(in the rows, 128 means zero)
Rotation paths and how fast each direction turns (deg/step)
Each turn is a multiple of 5 degrees from 10 to 175, or 0.
Each row of a path follows its step; steps can be skipped.

step 1: [134 126 132 133 134 129 132 129 133 134 132 133 120 126 125 122 127 126
 133 124 127 127 126 134 122 132 124 129 129 123 125 123 132 134 142 119
 128 120 129 135 130 138 124 129 122 140 119 128 122 124 124 136]
step 3: [128 132 123 132 120 132 132 123 136 125 131 131 124 130 130 125 128 127
 121 131 123 131 123 130 126 125 135 119 135 135 129 126 139 125 142 137
 128 131 125 128 125 136 133 131 122 129 121 128 136 117 124 125]
step 4: [130 128 127 126 133 140 139 126 127 125 129 135 130 131 130 126 128 126
 124 132 123 121 126 132 120 137 131 128 126 124 128 131 133 135 140 124
 127 122 129 136 125 140 133 132 121 128 118 137 130 121 127 126]
step 11: [137 125 128 123 138 124 121 116 128 130 130 129 132 128 134 135 122 139
 126 131 130 115 132 130 125 122 138 128 131 130 129 131 128 134 132 128
 124 122 127 125 139 135 126 129 130 132 127 123 130 125 132 137]
step 12: [128 133 127 125 125 126 123 123 127 123 127 129 133 123 129 126 123 131
 135 127 132 113 132 127 123 132 136 135 135 138 134 130 135 133 130 128
 119 134 129 126 127 125 133 132 140 139 131 125 127 123 121 135]
step 16: [130 140 133 127 124 135 128 123 130 128 137 127 126 123 135 130 124 128
 124 130 118 124 135 132 119 131 126 122 143 133 130 126 140 133 131 126
 127 133 122 135 122 128 132 133 120 133 122 125 127 130 128 131]
step 18: [133 130 126 132 123 125 136 120 132 130 124 129 136 121 125 131 127 129
 127 121 124 130 117 127 133 127 132 120 136 121 133 137 138 130 129 124
 126 132 124 123 123 126 116 124 128 136 124 121 126 118 122 135]
step 30: [133 125 125 125 138 128 135 129 133 122 126 124 132 124 132 132 124 133
 131 118 134 118 119 132 116 125 137 126 126 134 126 126 126 130 127 129
 123 132 122 125 128 130 124 123 132 137 126 126 117 116 129 134]
step 32: [143 127 136 126 134 133 124 121 134 135 132 123 123 124 126 119 134 129
 129 125 126 126 128 129 121 136 127 128 135 132 126 114 133 130 141 125
 125 137 129 134 123 129 131 133 132 133 129 131 127 126 130 128]
[127 126 129 128 126 130 126 128 128 126 131 130 127 129 130 126 128 127
 129 129 128 126 126 125 129 128 127 125 128 131 128 126 129 127 127 126
 128 130 128 126 126 128 129 127 125 128 131 128 127 128 131 127]	110
[128 125 125 128 128 128 126 129 128 130 128 130 130 128 130 125 126 129
 129 130 129 127 128 129 126 128 128 128 126 130 126 128 131 129 130 128
 128 126 130 127 128 129 127 129 128 127 126 127 131 129 125 126]	10
[126 129 129 129 128 128 128 130 127 128 130 129 128 128 127 127 127 128
 128 127 128 130 126 129 126 130 128 124 126 126 125 129 128 129 129 130
 126 127 128 127 131 125 125 126 128 130 131 127 125 128 126 128]	90
[127 128 126 129 128 129 125 128 131 127 127 128 128 128 127 125 129 126
 124 128 125 128 127 131 128 128 126 129 128 127 129 127 126 127 130 129
 127 128 127 128 129 126 129 131 128 126 127 127 128 128 131 128]	60
[129 130 126 129 129 126 125 128 127 127 129 125 130 128 125 130 128 131
 130 130 128 125 128 129 125 129 128 127 128 130 128 126 126 128 127 128
 126 130 128 128 129 128 126 127 130 128 127 129 128 130 130 126]	20
[127 126 128 128 130 127 127 131 129 128 128 128 129 128 126 127 125 128
 127 127 128 128 127 125 129 126 126 130 130 127 129 128 130 128 128 127
 127 127 126 128 127 130 129 126 131 132 128 128 127 128 128 127]	60
[130 129 130 129 129 127 126 129 127 129 129 128 125 128 129 129 128 128
 126 131 128 128 128 127 127 124 128 126 128 127 129 126 129 131 132 128
 131 126 127 129 128 127 127 127 128 128 128 127 130 130 129 130]	140

step 4: [126 135 117 127 134 133 136 133 129 125 123 123 128 135 128 131 128 134
 132 127 129 120 124 135 122 116 127 125 127 131 134 128 139 123 127 136
 127 121 131 126 124 133 128 130 131 119 130 121 133 123 118 135]
step 9: [128 133 124 130 118 125 132 127 131 126 126 130 122 134 127 132 118 127
 122 128 126 116 129 138 123 127 134 126 120 130 140 127 130 127 135 130
 133 124 119 124 128 125 136 125 124 129 122 130 118 123 117 128]
step 11: [130 127 130 124 122 127 134 115 129 127 129 132 134 134 140 121 124 119
 125 123 127 120 128 142 119 128 127 126 123 132 130 130 136 133 124 127
 131 129 131 127 125 124 122 136 132 125 125 127 135 130 135 128]
step 12: [123 132 121 130 130 126 139 125 130 130 124 130 139 138 136 130 118 130
 125 124 124 123 129 135 126 130 133 123 128 126 131 127 130 127 127 133
 130 117 128 130 132 129 125 126 127 124 128 130 148 126 127 129]
step 18: [117 135 131 130 125 125 127 127 130 130 122 129 131 131 128 132 124 131
 127 125 125 129 126 132 127 116 131 131 122 134 141 135 131 131 128 121
 133 121 113 124 135 120 130 126 129 135 121 126 129 121 127 124]
step 22: [130 135 126 129 131 133 135 138 128 123 133 128 120 139 136 129 125 126
 131 128 133 124 134 139 127 123 137 130 125 127 131 135 144 133 122 128
 121 124 134 125 126 128 129 136 131 125 126 126 127 132 123 129]
step 24: [124 117 126 138 127 131 129 127 122 127 120 134 134 129 127 131 131 128
 127 120 131 130 127 137 119 118 128 122 136 124 130 128 139 127 124 133
 129 119 127 127 135 129 135 137 124 124 125 133 129 125 134 121]
step 28: [125 126 122 127 126 122 139 113 130 131 141 136 133 137 128 131 121 122
 123 126 130 121 126 134 121 128 131 126 127 131 135 130 125 135 119 122
 128 124 132 124 126 123 122 128 130 130 126 128 134 131 125 128]
step 30: [124 131 121 126 128 129 128 131 133 133 116 129 128 140 133 134 119 127
 126 132 134 122 129 140 132 125 134 130 127 120 122 128 137 134 131 130
 131 121 128 127 131 117 131 133 126 127 127 121 139 127 125 126]
[130 127 128 130 130 129 128 133 128 127 127 128 129 128 128 126 127 129
 128 126 128 126 128 128 131 128 126 129 130 130 127 128 129 129 125 132
 127 126 129 128 128 127 127 129 126 125 129 128 128 128 128 129]	40
[128 127 128 129 128 129 129 126 130 124 130 130 125 129 130 127 126 128
 126 129 129 126 129 129 127 130 131 131 129 129 127 128 127 131 129 126
 128 130 129 129 125 127 129 126 128 126 130 130 128 130 129 128]	130
[127 128 127 127 128 128 127 129 130 127 129 129 128 131 129 126 127 126
 125 128 128 129 125 130 129 127 126 130 125 127 127 126 127 126 129 128
 126 129 127 123 129 130 126 128 127 130 130 128 130 128 129 129]	40
[127 125 128 130 126 127 128 126 127 128 129 129 130 129 128 128 128 124
 127 125 129 129 127 126 127 128 126 127 128 130 127 127 129 128 126 128
 128 129 128 130 129 128 127 128 132 128 129 128 127 131 128 128]	85
[126 127 129 128 126 128 127 128 131 129 126 129 130 128 127 129 128 128
 127 130 127 129 128 125 129 127 131 127 131 130 127 126 129 128 130 126
 126 124 128 126 129 127 129 129 128 128 127 129 129 129 130 127]	65

step 7: [120 122 121 124 125 142 115 125 123 128 122 126 136 128 134 125 138 131
 129 121 136 123 138 131 126 128 123 127 134 126 140 122 121 134 126 130
 135 128 119 133 129 123 132 129 129 129 128 127 130 132 126 133]
step 9: [128 131 139 126 120 121 137 125 136 123 137 134 135 129 127 128 126 122
 118 129 132 125 130 132 124 129 126 127 117 121 127 133 128 133 119 124
 122 134 138 127 134 122 128 136 125 131 125 116 131 126 136 127]
step 13: [128 135 127 126 133 129 120 123 139 127 136 117 130 128 129 127 132 121
 124 126 122 123 132 130 135 131 135 125 123 122 124 128 118 116 129 120
 130 142 130 126 127 122 132 124 130 125 136 125 129 125 125 118]
step 18: [140 125 119 127 127 135 129 125 133 124 131 124 124 122 122 128 130 120
 136 135 130 127 134 128 129 131 123 122 124 131 133 130 125 132 127 130
 132 127 128 123 125 120 126 132 137 122 126 136 140 126 134 111]
step 22: [124 122 117 141 126 126 127 130 133 123 120 133 133 126 125 133 130 120
 121 128 137 120 131 129 125 124 121 138 120 133 122 123 131 134 124 124
 119 131 129 121 123 125 133 124 130 131 131 134 125 120 124 123]
step 24: [126 129 130 125 131 123 131 126 122 120 114 124 130 120 129 124 132 127
 124 126 123 129 133 127 126 130 131 123 131 127 131 124 116 131 128 124
 134 132 124 131 140 136 121 135 122 126 140 127 138 139 135 132]
step 26: [122 119 130 126 127 127 116 124 123 127 133 129 128 123 129 122 131 124
 127 124 132 130 118 138 127 137 129 143 133 125 130 131 129 127 126 127
 120 132 139 129 123 119 138 125 124 133 124 118 128 125 133 127]
step 31: [129 135 129 132 118 132 132 119 135 131 137 120 120 135 129 132 129 125
 133 128 119 131 115 134 134 133 127 129 129 137 132 131 130 134 132 127
 121 129 129 125 131 117 131 123 131 136 127 130 119 123 123 123]
step 32: [123 125 129 133 129 130 127 124 129 127 123 117 130 131 125 132 122 119
 128 128 124 127 122 130 133 125 136 112 134 126 129 138 137 125 124 127
 117 126 121 113 127 126 135 131 134 136 125 131 128 129 124 127]
[125 130 131 127 129 127 127 131 127 129 129 128 129 129 128 129 125 128
 126 127 132 129 128 128 126 130 129 128 128 126 129 129 129 129 129 127
 128 126 128 125 127 127 132 130 129 129 128 127 126 126 129 127]	60
[130 125 127 125 129 127 126 130 129 128 125 128 125 128 127 129 127 127
 127 131 128 132 127 128 129 128 128 130 128 131 127 127 126 128 129 128
 126 126 129 128 131 128 129 130 127 129 128 130 128 128 128 126]	175
[128 131 126 129 128 127 127 128 131 130 128 125 127 129 129 129 130 129
 128 125 128 128 131 128 128 124 128 132 126 129 129 126 128 128 130 129
 128 128 127 128 129 131 130 128 128 129 129 128 129 129 128 127]	125
[128 129 127 129 131 127 130 126 127 128 127 130 129 129 127 128 126 128
 128 129 128 127 125 129 129 126 129 126 126 127 129 128 128 128 128 129
 131 126 129 128 130 129 130 130 128 130 128 131 129 133 130 129]	80
[126 128 128 126 128 127 129 127 127 124 127 128 128 125 128 127 129 129
 125 128 130 126 128 127 128 128 127 129 127 129 127 124 127 128 127 127
 130 130 129 127 130 129 128 129 129 131 124 127 126 129 128 127]	25
